0: (1.4 -1.8 0.9 0.4 1.9 0.1 0.4 -0.3 -0.4 0.5 0.9 -0.2 -0.5 0.5 1.1 0.7 0.5)
1: (0.8 0.6 -0.9 0.4 -1.2 1.1 1.0 1.3 0.4 -0.2 1.0 0.5 0.2 0.2 0.8 -2.3 1.2)
2: (1.1 -0.5 -1.1 1.0 0.1 1.3 0.9 -0.7 -0.6 -0.1 0.3 -0.1 -0.8 0.3 2.0 -0.9 0.3)
3: (-1.1 1.0 -0.6 0.1 -1.9 0.1 1.1 -0.6 0.6 -0.1 -1.2 -0.4 0.3 -0.8 -0.7 -0.5 -0.3)
4: (-0.3 -0.8 -0.6 -1.9 -1.1 -0.8 -0.4 2.4 0.1 1.2 -0.8 3.0 -1.1 0.5 -0.1 1.1 -1.0)
5: (-0.2 0.2 -0.1 1.4 0.9 1.3 0.2 -1.2 -0.7 -1.2 -0.5 -2.0 0.0 0.5 0.8 -0.6 -1.0)
6: (0.7 -0.2 -0.3 -0.5 0.1 -0.3 -0.9 2.2 0.3 0.1 0.5 1.8 -0.7 0.9 0.6 0.4 0.2)
7: (-1.7 0.4 -1.3 0.6 -0.8 0.7 0.5 -2.3 0.1 -0.4 -2.4 -0.7 -1.2 -0.9 -0.3 -0.6 -2.1)
8: (-0.7 -0.5 -1.1 -0.4 -0.9 0.5 0.8 -0.2 -0.8 0.2 -1.6 0.7 -0.7 -0.4 0.6 0.3 -1.9)
9: (0.9 -1.2 0.8 0.6 2.2 -1.3 -0.7 0.3 -0.5 0.5 1.2 0.3 -0.1 0.2 0.1 0.9 0.4)
10: (0.1 -1.0 1.9 -0.4 1.3 -0.7 0.2 -0.2 0.8 1.5 -0.3 1.0 -0.9 -0.8 -0.2 1.1 0.0)
11: (-0.6 1.0 0.2 -0.1 -0.6 -0.7 -0.3 0.0 -0.7 -1.5 0.0 -0.8 1.0 0.6 0.0 -0.3 -0.5)
12: (1.2 -1.9 0.1 1.0 1.5 1.2 1.5 -1.2 0.2 0.0 0.4 0.2 -1.5 -0.8 2.2 -0.6 0.7)
13: (-1.0 1.3 -0.8 0.1 -0.4 -0.2 -0.8 1.2 -1.6 -1.5 -0.8 -0.2 1.1 1.1 0.2 -0.5 0.3)
14: (0.6 0.1 0.6 1.4 0.7 -0.4 0.9 -0.3 0.2 0.5 1.2 -1.2 1.2 -0.6 0.3 -0.4 1.7)
15: (0.6 -0.8 1.3 -0.1 2.0 -0.7 -0.7 -0.2 -1.0 -0.2 0.6 -0.7 0.4 0.4 0.6 1.6 -0.3)
16: (0.0 0.3 -0.4 -1.7 -0.5 -0.7 -1.4 3.1 0.6 1.3 0.0 2.6 -0.5 0.7 -1.6 0.7 -0.9)
17: (-1.6 -1.4 -1.2 0.1 0.4 1.1 0.0 -1.0 -1.8 -0.9 -1.9 -0.4 -0.9 0.9 0.9 -0.3 -3.5)
18: (0.0 0.1 1.6 1.7 1.3 -1.0 1.6 -3.0 -0.1 0.2 1.8 -1.9 1.5 -1.7 0.7 0.3 2.6)
19: (0.1 -0.8 2.2 -0.8 0.2 -1.9 0.0 -1.2 1.3 1.4 1.4 0.2 0.8 -1.1 -0.6 2.2 2.2)
20: (1.1 -1.2 0.4 0.3 0.5 0.1 0.5 -0.2 -0.3 0.1 1.5 0.3 0.0 0.0 1.8 0.4 1.4)
21: (0.6 -0.7 -1.4 0.6 -0.2 1.0 0.9 -0.8 -0.3 -0.4 0.5 0.1 -1.0 0.4 1.7 -0.8 0.4)
22: (0.8 -0.9 0.8 -0.9 -1.0 0.2 1.2 0.3 1.9 0.5 0.6 1.4 -1.3 -2.6 -0.7 -0.1 2.4)
23: (-0.5 -0.1 -1.2 -0.8 -1.8 1.1 0.3 0.6 0.3 0.6 -1.3 0.9 -0.7 0.5 -0.2 -0.4 -0.8)
24: (0.7 0.4 -1.1 -0.4 0.5 0.4 -1.7 2.2 -1.8 -1.3 -0.4 0.7 -0.2 1.7 1.0 -0.4 -1.5)
25: (-1.0 0.3 -0.5 -0.6 -0.4 0.0 -1.0 -0.1 -0.6 -1.4 -0.3 -1.3 1.4 1.0 -0.3 -0.3 -0.8)
26: (-0.5 -0.8 0.0 -1.4 -0.8 1.5 0.5 0.0 0.9 -0.1 -1.5 0.7 -1.4 -1.0 -0.4 0.0 -1.0)
27: (0.9 -0.9 1.2 0.1 1.3 -0.9 1.0 -0.2 0.1 1.5 0.6 0.8 -0.2 -1.0 -0.1 1.3 1.0)
28: (0.1 0.7 -1.0 -0.2 -0.9 1.5 0.2 1.4 0.1 -0.1 -1.6 0.1 -0.7 0.9 -0.2 -1.3 -0.9)
29: (-1.2 0.4 -1.3 -0.2 -1.4 1.1 -0.1 -0.7 -0.6 -0.8 -2.0 -0.5 -0.9 0.7 0.9 -0.1 -2.0)
30: (-0.5 0.9 1.4 -1.0 -1.7 -1.3 -0.2 -1.2 1.0 -0.2 0.6 -0.2 1.2 -1.1 -0.1 1.4 1.9)
31: (-0.1 -0.8 0.8 0.3 1.0 -0.7 0.5 -1.2 -0.2 0.5 0.2 0.1 0.4 -1.2 -0.2 0.9 0.4)
32: (-2.2 0.2 -0.8 -0.2 -0.8 0.7 0.0 -2.3 -0.2 -1.1 -2.5 -1.5 -1.5 -0.2 -1.5 -0.3 -3.0)
33: (0.3 0.5 -1.6 -0.4 0.9 0.1 -1.6 1.9 -1.3 -1.1 -0.3 0.5 -0.6 2.1 0.9 -0.1 -2.0)
34: (-0.8 -0.2 1.3 -1.6 -0.2 -2.5 -0.8 1.4 0.4 1.5 0.1 1.5 0.4 -0.4 -2.2 2.5 -0.2)
35: (-1.3 1.0 -0.8 -0.2 -1.3 0.0 -0.1 -0.2 -0.1 -0.6 -1.9 -0.7 0.2 -0.2 -0.5 -0.5 -1.5)
36: (1.0 0.4 -1.5 0.9 -0.3 1.9 1.1 0.9 -0.4 -0.6 -0.4 -0.5 -0.2 0.9 0.8 -2.3 -0.5)
37: (-0.8 0.4 0.5 0.5 0.6 -0.8 -0.7 -0.7 -0.8 -0.8 -0.2 -1.1 0.6 0.2 -0.6 0.7 -0.6)
38: (0.3 0.1 -1.0 0.2 0.8 1.0 -1.4 1.3 -1.6 -1.1 -0.4 0.2 -0.4 2.0 0.8 0.2 -2.1)
39: (0.5 1.0 0.9 0.0 0.0 -0.3 1.2 -2.5 0.5 0.7 -0.7 -0.8 -0.3 -1.2 -0.8 0.0 0.4)
40: (-1.9 1.8 1.6 -0.9 0.0 -1.2 -2.4 -0.6 -1.2 -2.1 -0.9 -1.6 2.4 0.5 -2.4 1.3 -1.5)
41: (0.1 -0.4 -0.1 -1.5 -0.8 -1.8 -1.3 2.9 0.7 0.9 -0.1 2.6 -0.8 0.5 -1.6 0.5 -0.6)
42: (0.0 1.3 -0.8 1.9 1.4 2.4 -0.1 -0.5 -2.3 -3.0 -0.3 -3.7 1.3 2.4 1.6 -3.0 -1.4)
43: (-0.5 0.9 0.0 0.6 -0.9 1.1 0.0 -0.9 0.6 -0.1 0.5 -1.6 1.1 0.4 -0.2 -1.5 0.7)
44: (0.2 0.2 1.8 1.9 1.1 -1.2 1.5 -2.6 -0.2 0.2 1.6 -1.9 1.8 -1.9 0.6 0.6 2.4)
45: (-1.4 0.9 -0.9 0.2 -1.9 1.3 0.9 -1.9 1.4 -0.3 -0.8 -1.9 0.1 0.3 -1.1 -1.2 0.3)
46: (1.4 -0.9 -1.4 0.9 1.0 0.8 0.8 1.6 -1.5 0.3 0.7 1.9 -0.8 0.6 2.0 -0.9 -0.3)
47: (0.6 1.3 0.3 0.2 -0.1 -0.3 -0.4 1.4 1.6 -0.4 0.9 0.4 0.5 -0.6 -0.4 -1.2 2.0)
48: (-0.3 0.0 -0.1 -1.1 0.1 0.0 -1.2 1.7 -0.7 0.4 -1.4 -0.1 -0.1 1.4 -1.0 0.9 -1.9)
49: (-0.9 -1.2 1.3 -2.2 -0.9 -1.6 -0.4 -1.0 0.7 2.0 -0.9 1.6 -1.1 -1.3 -0.5 3.6 0.4)
50: (0.5 -1.0 -0.7 -0.3 -0.7 0.4 0.1 -0.1 0.2 1.1 0.4 0.5 -1.3 0.6 -0.4 -0.1 0.3)
51: (0.3 -1.4 1.2 -0.6 1.4 -1.3 -0.1 -0.5 0.6 1.0 0.6 0.6 -1.1 -0.5 -0.5 2.1 0.3)
52: (-0.3 0.4 -0.4 0.9 -0.6 0.8 0.7 -1.4 -0.1 -0.6 0.6 -1.4 0.5 -0.7 0.3 -1.4 0.5)
53: (-0.5 -0.5 0.7 -0.1 0.0 0.1 0.7 -1.7 0.9 0.8 -0.7 -0.9 -0.2 -1.6 -0.7 0.1 0.4)
54: (1.2 -0.8 -0.5 0.8 1.3 0.3 1.1 -0.2 -0.1 0.4 0.0 1.1 -1.3 -0.1 1.5 0.0 0.3)
55: (0.8 0.4 1.1 1.1 1.0 -0.1 1.0 -1.0 0.4 0.4 1.5 -1.4 1.3 -0.7 0.1 -0.4 1.9)
56: (-0.3 -0.9 -0.6 0.0 0.9 0.0 -1.0 0.4 -0.9 -0.2 -0.5 0.1 -0.4 1.5 -0.1 0.1 -1.8)
57: (-0.2 -0.2 0.2 -0.2 -1.0 -0.1 0.9 -2.6 0.6 0.3 -0.1 0.0 -0.7 -1.5 1.0 1.5 0.7)
58: (0.6 0.1 -0.1 0.0 -0.2 -0.4 -0.7 0.8 0.4 0.7 0.9 0.2 0.8 -0.4 -1.1 -0.4 0.7)
59: (0.4 -0.2 0.1 1.0 -0.5 -0.5 1.6 -0.4 0.4 1.2 0.5 0.6 0.4 -1.3 0.3 -0.6 1.2)

(-1.2 1.5 -0.6 -0.3 -1.4 1.1 -0.5 -0.8 0.1 -1.0 -0.7 -1.0 0.6 -0.3 -0.8 -1.1 -1.0) 35
(0.7 0.5 1.3 -0.6 -0.1 0.0 -0.4 0.9 1.1 0.0 0.6 0.2 0.3 0.1 -0.1 0.2 0.5) 58
(-0.2 -0.7 2.3 0.1 2.2 -2.0 -1.2 -1.4 -0.6 -0.3 1.1 -1.5 1.4 -0.1 -0.7 2.1 -0.2) 15
(0.3 0.7 0.0 -0.4 0.4 -0.1 -1.2 1.7 -0.3 -0.3 0.4 0.2 0.7 1.1 -0.5 -0.7 -0.1) 58
(1.2 -1.3 -0.8 0.8 1.0 -0.3 0.9 -0.2 -0.1 0.8 0.0 1.1 -1.6 0.1 1.7 0.2 0.2) 54
(-0.9 -0.3 1.2 -1.5 -0.4 -2.3 -1.1 0.7 0.2 1.5 0.2 1.2 0.7 -0.6 -2.0 2.2 -0.1) 34
(-0.3 0.5 0.8 -0.9 -1.0 -0.2 0.3 0.9 1.4 0.7 -0.4 1.0 0.0 -0.6 -1.5 0.1 -0.7) 58
(-1.0 1.5 -1.5 0.1 -0.9 1.1 -0.3 -1.9 -0.9 -1.6 -1.8 -0.8 -0.9 0.7 1.0 -0.3 -2.3) 29
(0.7 0.1 -0.3 1.4 0.9 0.5 1.3 -0.7 -0.1 0.5 1.4 -0.4 0.1 0.0 0.6 -0.6 1.1) 14
(-0.1 0.2 0.8 0.2 2.7 -0.7 -1.8 2.5 1.3 -1.8 0.5 2.0 -1.4 -1.0 0.7 0.4 -0.8) 6
(-0.4 -0.4 0.9 -0.2 -0.7 -0.6 0.8 -1.6 0.7 0.8 0.5 0.3 -0.1 -1.2 0.3 1.3 1.3) 57
(-0.4 -0.6 0.0 1.1 -0.3 0.7 2.0 -2.2 1.0 0.8 -0.1 -1.1 -0.1 -1.4 -0.1 -0.5 1.3) 53
(-0.5 -1.8 -0.3 0.1 1.0 -0.2 1.1 -1.1 -0.8 0.3 -1.2 0.6 -1.3 -0.3 0.0 1.3 -1.8) 8
(0.4 0.3 0.8 -0.9 -1.2 -0.3 -0.1 0.2 1.7 1.0 -0.5 0.2 0.0 -1.1 -1.5 0.0 0.7) 58
(1.2 -0.5 0.4 1.0 0.6 0.5 1.2 -0.7 -0.2 0.0 0.6 0.2 -0.2 -0.8 1.7 0.0 1.2) 20
(-0.3 -0.2 -1.0 0.3 0.0 0.2 -0.1 -1.0 -1.1 -0.2 -0.6 -0.1 -0.6 0.5 1.5 0.6 -1.0) 8
(-0.2 -0.5 0.2 -0.2 -0.8 0.5 1.8 -1.3 2.1 1.5 -1.2 1.1 -1.8 -2.4 -0.8 -0.2 1.3) 22
(1.4 -0.9 0.6 0.4 1.0 -0.8 1.2 0.4 0.4 0.9 1.9 0.5 0.4 -0.1 0.9 -0.4 2.0) 20
(0.7 0.7 0.6 -0.8 -0.2 -2.2 -0.7 2.9 -0.1 0.8 1.7 1.7 1.3 0.5 -1.1 0.1 1.5) 58
(0.1 0.7 1.5 0.8 0.0 0.6 1.0 -2.2 1.1 -0.1 0.2 -2.1 1.3 -1.1 -0.1 -0.2 2.0) 55
(1.3 0.1 0.5 -0.9 0.2 -1.8 -0.9 2.6 -0.1 0.7 1.2 1.6 1.6 0.3 -1.0 0.6 1.4) 58
(0.4 0.7 0.2 1.1 -0.2 -0.7 0.6 -0.1 -0.7 -0.7 1.6 -0.7 1.8 -0.7 0.6 -0.6 1.4) 14
(-1.1 0.3 0.7 -0.6 -0.3 -1.2 -1.5 0.0 -0.4 -0.1 0.1 -0.5 0.7 0.1 -1.0 0.8 -1.0) 37
(-0.7 0.4 -1.0 -0.5 -1.1 -0.1 -0.6 0.6 -0.7 -0.6 -1.2 0.3 -0.2 0.9 -0.1 -0.5 -1.9) 35
(0.0 -0.1 0.8 -0.2 -0.6 -0.7 0.1 -1.6 0.9 0.7 0.8 0.1 -0.1 -0.8 0.3 1.7 1.3) 57
(-0.3 -0.5 -0.3 1.4 0.3 1.1 0.8 -2.8 -0.2 -0.4 0.6 -2.3 0.4 0.3 0.6 -1.1 0.3) 52
(0.2 0.8 0.8 0.2 1.6 -1.6 -1.8 -0.5 -1.7 -1.9 2.9 -1.7 2.5 0.7 1.1 1.3 0.5) 15
